Each path below is one point turned by a fixed rotation once a step. After each direction that follows a path, write how fast that rotation turns it, in degrees a step (0 if it stays still).
Each turn is a multiple of 5 degrees from 10 to 175, or 0.
Each row of a path follows its step; steps can be skipped.
Path 1:
step 0: [-14 -19  15 -10   0   3 -34 -23 -39  54  62  44 -25  32   3  66  14  37
   1  11  14   7 -32 -10  15  36  -7 -65]
step 1: [ -8   9  18 -66  -2 -22  13 -36  50   5  20 -95  20  27 -25  29 -30  -5
  35  -5  26  29  20 -18   9   1 -37 -12]
step 2: [ 11 -56 -27  44 -21   3   7  24  -4  -8  33 -17  44  50  21  20   9 -87
 -16  -1  24  24 -61 -26 -13 -10   8   8]
step 3: [ 30  45 -16  18  21  -2  76  -9 -23  47  58  14 -18   1 -35 -48 -13  26
 -12  22  26  33 -35 -31  26  45 -16  -4]
step 4: [ -3  40 -23  -8 -41  -7 -25  29 -19  -5  18 -60 -11 -29  41 -30  26 -41
  41 -32  -2  68  44  22   6  36 -28  17]
step 5: [ -6  49 -14  49 -16  46  -2  16 -23 -57  23  36  22  32  -5   1 -48 -13
 -13  39  15  42  15   5  -4 -63  24  40]
step 6: [-33  23  15  25 -43 -20   4 -39 -34   4 -23  31 -45  -7  -9  10   9  63
 -38 -18 -39  50 -39 -12 -22  47 -21  46]
step 7: [-26  19 -10 -15  -7  13 -60  23  43  24  -3  -7  18   2  -2  45 -14  16
 -30 -19  28  12  98 -14  13  54  23  32]
step 8: [-37 -19  20  43  15 -28  30 -23  50 -79 -61  24  19  -9  -6   8 -12 -27
  -8 -16  49  31  -2 -47 -16 -25  19   1]
step 9: [-13  22  -7  43  38 -47 -37  53  23  45   4  35  11 -20 -26 -14  33  25
 -52 -33 -19 -27 -62 -35  18  11  -6   8]
[  4 -13   2   7  -9  10   7  10  14  -8   6   3  19 -16  18  16  -2 -17
   9  24  13  -6  12   8 -23   0   2  17] | 125
[ 29  -8 -11 -11   4  -8  -8  -4  19  -4 -23   3   6   9  -2  -4  -3 -10
  -2   8  14   2 -15 -17  11  28   8   6] | 60
[-18 -26  -4   7  24   0  24  -8   8  12   1 -10  11  11  -2   1  -4 -10
 -19 -22   2  -3  12  -7  -4  12  -5   6] | 60
[ 17  -6   3  -4   5  15 -23  10   0  -7  27   4   2   0  30   2   3   6
 -20 -27   4  -6  -5  -4   7  -1   8   4] | 155
[-12   5  -5   7   5 -10 -11 -17   5   3  -4 -17   5  -1  -4  18  23  20
  -5   0  33  -7  -9   6  -9  -7  21  -4] | 45
Path 2:
step 0: [  9 -19  -8  20 -13 -27  51 -36   2 -59  -4  -2 -27  54 -42  17  -5 -38
  20 -13  34  -1 -15  -3  31   9  23  47]
step 1: [ 17 -23  22  -2 -10 -38  26 -49 -52   0  -1  13   9  52 -13  16  29   4
   6  61  11 -13   4 -34 -17 -13  46  38]
step 2: [ 40 -22   3 -15  11  -2  10  -7 -48 -15 -11  51  25  45  -6 -27  32 -51
 -22  -9   3  24  -8   6  20  22  11  71]
step 3: [ -1  -7  55 -13  39   8   7  -7 -11   6   4  32   7  59 -42  42  23 -24
   5   0  -3  45 -50 -28 -16 -34   0  34]
step 4: [  3 -14  28  16  36 -27  -5   6 -45 -19   0  -4 -48  56 -35  -9  69 -20
 -18   6  -4 -10 -24 -18  18  19 -49  17]
step 5: [ 51 -15  23 -36  60 -16  31 -25 -20  44 -27  18 -40  40  23  25  17 -28
   8  10   7  10  -7 -39 -10  25 -21 -13]
step 6: [ 34  40 -23  12  35 -17  22  25 -30  -9   4   7  -7   7  -6  -4  22 -64
  -8  37  23  52 -13 -53  -2   4 -51   8]
step 7: [-12   3  20 -13  30 -44  39 -20  40 -26  18  -1 -30  49  14   7 -30 -49
  27  24  47  21 -31 -22  15  15 -36  12]
step 8: [ 23  12 -33   5  -6 -40   7 -27 -44 -70   5   8 -40  41  23  19   7  -1
  29  46  31  -9 -13 -46 -27   0  -9   5]
step 9: [  9 -18  -3  -6  14  19  42 -36 -47 -12   9  33   0  30  29 -32 -12 -46
  14  30  81  -2  -3   3 -12  20  14  31]
[ 15  14  -2  22   2  32  12  -6   8 -13  -5   0   6  -1 -10  21   8   7
   1  -4   2  -2   4 -21 -23 -11   5  -3] | 140
[  4   2 -13   0 -18  -9  17  29 -14 -16 -14  11  -5  -8 -13   3  -5  18
 -22  -7   4  -1 -10   0  -1  15 -15   9] | 170
[ 13  10  -4   8 -16  -8 -32   3 -23  -6   7  -3  -1 -10 -14  -9   7   1
  12  17  -9   5  13  -8  -3 -19 -19   3] | 160
[-19 -14   6  -5   7  30 -27   4 -17  -9   2  19  -6   9   7  -6   3   9
  -1  -5   7  -1 -18  11 -20   1  -3   1] | 55
[  8  18  -7  -3   0   6   4  -9 -18  21 -10  32  15 -22  20  -3  10  -7
   1  -7  11  15   7   2   6   4   4   0] | 100
[ -2  -2   5  -2   0  12  -8   8  26  -8 -15   2   0  -8  12   8   3  -7
 -11  33 -11  21   7   7   0   7  -4  26] | 90
[  9  -6  29 -10  -1  -3  13  -9  12  17  -3  13  -1  -7 -14 -12 -20  20
  10   7  15  -4   4   4 -17  -9 -17   9] | 170
